Each path below is one point turned by a fixed rotation once a step. After each direction that follows a path, write how fast that rotation turns it, in deg/step (0 if it stays still).
Each turn is a multiple of 5 degrees from 10 to 175, or 0.
Each row of a path follows its step; steps can be skipped.
Path 1:
step 0: [ 11 -33  10   6  22 -29 -16  -6  20  -7  35 -23  -7  19 -32   9 -23   0
 -28   3  -3 -17 -20 -13 -27  -8   6  -1   7 -14 -17  -5   0   4   1  11
  -9   7  -1 -28  21  21 -21   0   0  35  10 -14  -2  44  31 -22   4  24
  19 -11 -44 -10  -5]
step 1: [ 14   9  20   6  -2  24  -9  65 -10  -9   9 -16  28  20  -5  -2  -4  -3
   2 -10 -12  -9  -8  -6 -12 -19   5  -6  18  -9 -19 -29 -30  -6 -18  21
 -22 -35  14 -24 -34 -11  25  26 -27 -13  -4   9 -27  -9  15  21  18   5
  10  28  22  -8 -11]
step 2: [ 10 -13  -5  22  20 -17 -13 -24  27   1   6  20  20   2   6  17  19 -35
 -28  21  17   6  -9 -28 -17  31  13  -8   7   3   4  13 -48 -38  20  16
 -25   2 -17 -10  17  10   7   0  -8   3   8 -26  13   8  -3  -8  43   3
  15 -18  17  21 -30]
step 3: [ 32 -17   5 -17 -26   3 -34 -11   6 -40  10 -14  23   8  -9  29  18  -2
   2 -25 -26   6 -36  11  -5  -3  38  21  26   5  25  12 -18   6 -10  14
   9  -4   5  -4 -26  -1  -5  25   0   9 -25 -19 -39 -19  32 -15 -23  17
   0   8 -12  -1   9]
step 4: [ 23 -35   2  24  -4  -9  -5  -2  -5  22   3 -17   9  20  19  -6 -20  -5
 -11 -13  29  10  -4 -53   7  -2  -9  20   2  -1  12  -8   5  -7  25   6
   9 -10  -5  -9  -9 -43  26   2 -40  11 -19 -39  34   0  10  16   4 -10
  -3  29  39  12  -8]
step 5: [ 33   2   7   5  15  17   0 -22  35  25  13  -5  16  26   5  11   6   7
  -1 -12 -28  16 -20   1 -10 -30  -7  -6 -13   2   8  26 -15 -17 -13 -44
  22  15  27  -4 -17  11 -23  12   9   5   2 -21  -4 -31   9 -21  38  18
  25 -19  -4  46   4]
step 6: [ 28 -26  33 -25   4 -39  18   3 -10  28   8 -12   7   7  15 -12  11  -1
 -18 -10 -27 -27  19   4 -19  16   3  20   8 -18   8 -12 -14 -15   8 -13
 -16  30 -23 -12   0 -36   4  11 -19   2  -5  -9   0  -2  39   6 -12  29
 -16  35 -16 -18  35]
step 7: [  8 -34   8  28  -4   2   1  -4  27 -18   6  -6   5  34 -20  -4 -25   5
  -4 -23  -4   0   0 -10   3 -10 -48  -3  -9  -1 -24 -25   3 -20 -12   6
  16 -22 -16 -29 -23   2 -28  26   4   2  35 -41 -11  23  -9  24  44   2
  10  -8  -5  -1  16]
step 8: [ 21  32  51  -3   7  32 -46  23  19  -2  -2  -3  21 -14  30   7   6   5
  -7  -6 -11   4  24   1 -21  12   6  14 -10 -30 -14 -15 -47 -16  -2 -15
 -12   6 -40   5  -6   8 -15 -10  -3  -3  -5  13  -8  -2  15 -10  17  28
  -3  17  29  19   1]
step 9: [ -2 -48  14  -5   1 -18   3 -25  17 -33  20 -16  25   3  -8  35 -17   0
  -4  11   3 -18   6   0   1  31  34  -6   7 -15   3 -13   3 -23  61  -4
   9  -7   3   4   7   8  -5  23 -13  29  18 -16 -16  30   4  19  17  23
   0  11 -27   0 -25]
Directions:
[  2   2  -4  -6   0   6   7  11  -1   2  -2  -2   2  -1   4  -1   1   9
  -5   2  -3  -3  -3 -10  -1  -6   2  -8  -9  -6  -4   8  -2   0   7  -2
   5  -1   3   6  -3   6   2  -1  -4   7   1   3   2   3   3   2   1   0
   4   8  -6   4 -10]
90
[  0   6   0   6   3   8   0  -2  -4  -4  -6   6  -1   6   0   2  -5   1
  -9   2   0   4   0   3 -11   8  -3  -5 -10  -4   6   3   3   0  -1   2
   0  10   2  -3  -3  -1  -1  -7  -5  -8  -1   3  -2  -5  -2  -1  10  -2
   3  -4  10   8  -1]
120
[  1  -9 -15   6   6  -1  -1   4  -4  -4   6  -8   0  -2  -1   1   6   2
   3   6   5   0   5  -7   0   7   2  -2  -8   0   0  -4  10  -4   1   3
   1  -2  -2   2   9   3  -2   1   2  -4   2  -6   5  -1   7  -3   7   7
  -3  -6  -4   6   5]
160
[  1  -1  -3  -2  -7   4  -4   4  -1 -12  -6   5   3  -4   1   3   4   0
  -5   0   3   4   4  -4   7   9   4   4   0   6   4   1  -8  -2   2   2
   5  -4 -15   3  -4   7  -6  -1  -3   7  -3  -4  -4   1 -10   6  -3   2
   1  -2   3   0   4]
65
[ -8   5  -2  -5   0   2 -11   2   2   5   0   3  -2   2   1   4   3  -1
   8  -8  -5   7   2  -2  -9  -4  -2   2   0  -1   3   1  -9   1  -3   7
   2   8   2   6   8   4 -13  -2  -7   2   2  -4   8   2   6  -3  -4   0
   4  -7  -6   0   0]
135
